One turning vector, and how many steps it has turned
The counts run from 0 to 65.
[155  72 168 148 151 121 147 127 138 103 111 116 108 150 109 139 141 136
  94  98 135 156  75 130 139 114 156 156 116 119 155 139 152 153 146  58
 104 161 142 132 155 112 149  72 132 125 138 141 141 110 163 180 143] | 13
[168 124 145 133 126 106 118 109  81 158 145 115 146 142 102 102 152 154
  99  84 110 174 140 183 115 119 167 147  45 139 171 159 141 138 123  91
 136 113 119 112 144 142 122 156 103 159 136 136 153 115 133 126 118] | 62
[153  75 180 129 136 122 124 132 129  96 153 109 100 161  98 125 162 138
  72  99 134 173  79 155 114  93 150 171  80 131 149 131 139 139 121  89
 111 137 145 110 144 119 138 106 163 139 132 138 162 118 155 180 119] | 10
[167  71 171 144 130 133 128 136 135 103 136 106 113 135  99 113 163 127
 115  94 156 192  87 150 105  95 159 163  86 143 143 125 139 163 141  67
 117 142 155 127 160 108 136  98 184 128 115 126 151 110 152 167 123] | 22
[156  84 169 139 146 109 130 133 127  88 167 127  97 178 108 134 170 144
  70  98 120 159  86 162 117 100 163 164  87 136 150 139 138 140 126 100
 109 134 137 110 137 128 134 125 144 128 139 144 152 107 150 180 134] | 4
[169 108 152 151 140 111 146 119 101 175  95  96 164 102 122 106 155 142
 141  81 135 187 143 147 119 116 150 129  62 146 171 150 163 172 154  68
 151 147 129 121 136 113 130 133 120 144 118 141 156 122 150 129 122] | 47
[167  75 177 159 146 133 143 133 128 137  98 105 142 112 118 116 137 121
 151  91 165 177  98 118 119 117 159 141  99 123 171 141 140 164 159  40
 130 163 135 134 155 109 136  86 153 126 119 134 137 107 172 147 146] | 30
[146 134 146 137 160  98 137 117  91 175 105  95 153 121 119 111 162 144
 117  70 109 190 137 152 142 117 161 148  64 133 183 170 167 154 138  96
 141 135 115 120 133 137 126 139  84 138 128 147 162 119 150 134 132] | 59
[164  89 167 148 131 128 133 139 119 145 114  99 148 100 110 108 154 122
 135  94 170 193 116 123 104 104 146 146  83 134 158 134 148 174 152  65
 140 150 134 129 151 116 136 106 158 126  96 133 155 126 170 137 136] | 35
[195 108 177 142 127 122 125 111 109 136 138 108 150 116 110  86 150 128
 135  91 158 177 129 165  84 110 153 145  59 142 151 120 139 156 151  59
 152 139 143 113 144 121 123 124 155 146 120 133 147 121 153 111 130] | 39
[158 115 164 149 145 114 146 105  90 177 100  94 164 120 121 100 147 136
 124  69 110 171 135 146 124 125 166 135  62 133 187 163 158 143 132  61
 142 146 122 123 135 138 114 148  82 144 136 138 152 131 160 122 135] | 54
[124  62 173 139 154 114 139 146 140 114 105 117 105 149 106 134 160 123
  98  84 131 172  79 116 135 102 157 160 105 121 164 134 158 163 154  78
  94 163 140 129 157 118 142  86 154 120 130 137 136 111 160 194 143] | 12
[172 102 169 152 131 136 129 134 113 151 114  99 153 112 109  94 155 130
 143  79 173 196 125 143  99 106 149 142  61 146 154 136 141 168 162  72
 144 145 137 110 143 113 134 130 151 133  99 131 151 118 159 126 128] | 40
[186  98 177 148 140 129 142 115 120 145  99 101 151 122 117  99 130 126
 152  95 151 166 115 138 118 127 170 141  85 126 156 145 144 155 148  35
 148 157 140 121 150 110 131 106 131 138 130 128 146 105 161 122 146] | 37
[174  76 177 156 145 138 149 119 128 111 108 114 115 128 112 115 125 118
 142 103 147 163 102 126 121 114 154 153 104 111 159 137 145 156 148  39
 118 160 143 123 159 119 136  95 142 116 139 126 132 111 169 142 154] | 25
[153  67 187 141 139 129 136 138 131 109 123 105 124 129 115 115 167 108
 128  96 161 174  87 116 123  97 160 153  94 132 151 120 140 168 160  80
 129 145 147 120 157 107 139 100 165 115 110 140 142 117 159 168 136] | 23
[160  70 173 133 154 120 136 121 134  93 126 109 101 177 110 144 138 135
  89 107 110 153  76 142 142 108 168 161 106 117 163 131 139 141 121  70
 110 146 139 111 156 121 138  89 124 128 155 125 134 107 168 169 137] | 8
[185  71 183 152 141 130 133 126 141  93 157 110 107 144  95 106 131 119
 113 111 159 161  87 154 107 113 153 162  93 124 142 127 131 160 145  55
 121 151 155 108 162 116 141 101 160 123 130 114 145 105 162 150 136] | 21
[134  73 150 136 144 112 131 142 124  96 132 116  96 171 109 138 176 138
  85  82 130 176  88 147 123  93 158 172  83 145 152 129 153 154 135 112
 107 128 126 108 136 121 132  98 147 126 133 139 143 122 159 188 124] | 5
[168 106 164 150 147 119 129 124  97 167 125  99 158 104 107  98 160 139
 138  75 154 192 135 152 103 112 143 138  60 149 165 143 156 163 155  86
 144 142 125 120 143 126 115 141 134 143 108 144 159 130 155 123 129] | 46
[179 121 159 129 140 108 131 100  94 161 134 100 148 129 101  92 147 153
 112  79 110 171 134 183 109 126 168 149  51 139 167 157 141 132 131  68
 155 115 117 113 140 136 128 157 113 153 143 133 150 116 144 103 127] | 56
[187 118 167 160 140 126 130 107  90 162 123 104 159 120 111 104 143 149
 132  93 118 174 131 154 123 131 162 131  74 127 177 157 148 146 143  48
 156 137 131 124 147 124 121 130 105 143 138 130 147 115 150 108 136] | 49
[142 141 139 138 151 102 145 125  93 179 101 105 148 142 124 123 163 137
  91  63  86 179 137 145 145 110 161 139  62 135 190 169 172 151 130  92
 138 135 101 113 124 149 115 134  90 139 136 156 147 126 147 143 126] | 65
[134 129 141 136 154 108 135 128  88 158 117 103 143 135 110 121 183 162
  97  69 103 191 134 153 134 108 164 149  47 149 186 163 159 151 144 111
 139 134 104 118 136 143 119 146  89 142 127 152 161 131 143 154 118] | 64
[165  91 174 156 141 124 117 134 121 137 130  97 146 105 115  99 149 122
 143  97 173 187 112 143 105 104 148 143  80 152 163 125 133 159 160  68
 136 143 139 102 146 106 139 109 168 130 100 142 156 120 163 135 125] | 34
[178  90 177 154 145 122 143 115 118 152  94 104 148 102 111 104 144 117
 153  93 149 178 108 128 115 119 152 145  86 133 174 144 147 173 149  52
 141 149 125 130 148 110 131 102 134 134 125 132 139 113 170 128 154] | 36
[193 114 167 154 135 126 115 107  93 142 130 106 156 120 116  88 130 141
 135  97 152 177 127 163 103 127 169 137  71 135 174 141 140 149 147  49
 148 129 141 110 155 110 123 140 130 151 125 126 161 118 155 103 129] | 44
[159  74 173 151 151 120 144 131 140 115  97 111 119 121 108 123 150 115
 134  92 145 176  93 116 120 108 153 154 109 135 168 134 149 165 155  54
 119 150 135 132 154 106 141  84 150 128 125 144 128 108 169 151 142] | 24
[142  64 155 147 153 131 142 133 123 108 113 112  88 163 109 137 147 136
  89 100 116 176  69 130 145 118 157 152 108 123 162 145 149 143 136  85
 103 159 127 117 150 126 136  86 120 119 147 141 138 111 151 187 137] | 7
[165  64 166 141 141 128 121 138 130  99 145 110 110 150  99 123 150 124
 100  92 147 178  91 147 107  99 157 163  95 136 142 124 140 163 147  74
 113 147 149 119 148 118 141  92 165 133 126 132 150 115 153 167 129] | 16
[194  79 178 159 140 136 139 112 118 132 110 102 140 123 114 108 123 115
 145  97 160 164 100 129 106 142 158 143  94 121 166 136 138 155 157  36
 135 159 133 116 149 112 135  96 144 125 137 132 132 108 168 134 156] | 31
[157 128 144 145 144 116 132 128  93 175 115 101 164 107 115  99 165 137
 124  70 136 200 135 162 115 111 156 141  46 147 173 156 156 158 144  88
 146 130 116 118 133 124 124 141 119 136 116 150 161 125 147 118 119] | 52
[142  60 162 148 140 131 137 144 136 103 135 109 106 169 101 132 172 137
  87 106 146 184  75 143 126  97 154 167  91 128 153 125 160 154 139  90
 111 143 135 113 144 117 142  86 163 120 125 141 144 111 160 189 131] | 11
[191  93 177 169 141 131 123 127 119 121 136 105 130 124 109  97 146 126
 136 101 165 179 112 164  97 117 155 143  76 147 141 120 130 154 145  48
 140 141 144 114 147 107 137 114 171 135 124 126 143 110 153 130 136] | 33
[162  52 181 142 152 123 151 126 138 102 118 116 108 149 117 128 143 123
 117  97 140 155  79 128 130 109 157 159 112 116 162 134 154 154 141  34
 117 162 142 136 159 115 136  80 145 123 145 139 135 105 173 169 142] | 19
